[[-10  -2   8  14  11   4  11  -3  -1   6  -3 -19   4  30   0  16]
 [ -4  -2   9   6   2  10  -5 -11   4 -21  15  -6   1   6   9  -7]
 [  3  -2  -3  -5   1   1  -2  48   2   3   1   6 -11  -2  -6  -6]
 [ -1  -2   1   5  -6  -1   0  -5  -1  -4   2  -5  -1   5   6   3]
 [  4  -4 -17   2   0  -4   5   4  -2  11  -1   1   2   3  -2  13]
 [  1  -7  -5   5 -10   0   1  -1  -1   0   3  -8   0   6   1   3]]
|
[[-10  -4   3  -1   4   1]
 [ -2  -2  -2  -2  -4  -7]
 [  8   9  -3   1 -17  -5]
 [ 14   6  -5   5   2   5]
 [ 11   2   1  -6   0 -10]
 [  4  10   1  -1  -4   0]
 [ 11  -5  -2   0   5   1]
 [ -3 -11  48  -5   4  -1]
 [ -1   4   2  -1  -2  -1]
 [  6 -21   3  -4  11   0]
 [ -3  15   1   2  -1   3]
 [-19  -6   6  -5   1  -8]
 [  4   1 -11  -1   2   0]
 [ 30   6  -2   5   3   6]
 [  0   9  -6   6  -2   1]
 [ 16  -7  -6   3  13   3]]

[[-29   2 -22   4  12]
 [-21 -13 -21  39  24]
 [ -5 -16 -12  48  27]
 [  7   2  20 -21 -40]
 [  7   4   7 -26  35]
 [-13  -7 -28  11  -1]]
|
[[-29 -21  -5   7   7 -13]
 [  2 -13 -16   2   4  -7]
 [-22 -21 -12  20   7 -28]
 [  4  39  48 -21 -26  11]
 [ 12  24  27 -40  35  -1]]

[[  1  30  17  -6  11 -13]
 [ 34  -8  13 -11 -26  25]
 [  6 -24  -9   2 -13  15]
 [ -2  -4  -3   1  -1   1]
 [-32  17  -8   9  28 -27]
 [ 13  -9   1  -3 -12  12]
 [ 19 -10   4  -5 -17  16]
 [ 39 -11  14 -12 -30  29]
 [ 29   8  19 -12 -16  14]]
|
[[  1  34   6  -2 -32  13  19  39  29]
 [ 30  -8 -24  -4  17  -9 -10 -11   8]
 [ 17  13  -9  -3  -8   1   4  14  19]
 [ -6 -11   2   1   9  -3  -5 -12 -12]
 [ 11 -26 -13  -1  28 -12 -17 -30 -16]
 [-13  25  15   1 -27  12  16  29  14]]

[[  9  -1  -8   6  -3  -3   0   5  -2   0]
 [  6   2 -12  -3  -2   4   3  12  -4  10]
 [  4  -4  -4  -2   3  -5  10   1   2  -2]
 [ -7   0   8  -3   3   1   0  -5   2  -1]
 [  8   2 -12  -1  -4   3   1   9  -4   7]
 [-38  -2  47 -13  17  -1  -1 -37  16 -19]
 [ -7   3   9  -1   1   1  -5 -12   2  -7]
 [-10   1   9  -6   4   2   1  -5   2   0]
 [ -3   1   3  -6   2   3   1  -5   2  -1]]
|
[[  9   6   4  -7   8 -38  -7 -10  -3]
 [ -1   2  -4   0   2  -2   3   1   1]
 [ -8 -12  -4   8 -12  47   9   9   3]
 [  6  -3  -2  -3  -1 -13  -1  -6  -6]
 [ -3  -2   3   3  -4  17   1   4   2]
 [ -3   4  -5   1   3  -1   1   2   3]
 [  0   3  10   0   1  -1  -5   1   1]
 [  5  12   1  -5   9 -37 -12  -5  -5]
 [ -2  -4   2   2  -4  16   2   2   2]
 [  0  10  -2  -1   7 -19  -7   0  -1]]

[[ 37   8  33 -14  15  31  -9]
 [ 38  21  42 -25  19  26 -19]
 [-12  18   2  21  12 -17 -22]
 [ 23  14  30 -32   3  13 -16]
 [-21   9 -15  -4  -6 -20   7]
 [ -5   4 -10  22  20 -12  -3]]
|
[[ 37  38 -12  23 -21  -5]
 [  8  21  18  14   9   4]
 [ 33  42   2  30 -15 -10]
 [-14 -25  21 -32  -4  22]
 [ 15  19  12   3  -6  20]
 [ 31  26 -17  13 -20 -12]
 [ -9 -19 -22 -16   7  -3]]

[[-35  46 -27 -32  31   6 -10]
 [ 23 -41 -13 -22  32   4 -37]
 [-10 -41  10  14 -45   8  17]
 [-12 -44  10 -45 -15 -16   0]
 [ -2  22  28   5   3 -10 -26]
 [-20 -21 -35  44  25 -40  15]]
|
[[-35  23 -10 -12  -2 -20]
 [ 46 -41 -41 -44  22 -21]
 [-27 -13  10  10  28 -35]
 [-32 -22  14 -45   5  44]
 [ 31  32 -45 -15   3  25]
 [  6   4   8 -16 -10 -40]
 [-10 -37  17   0 -26  15]]
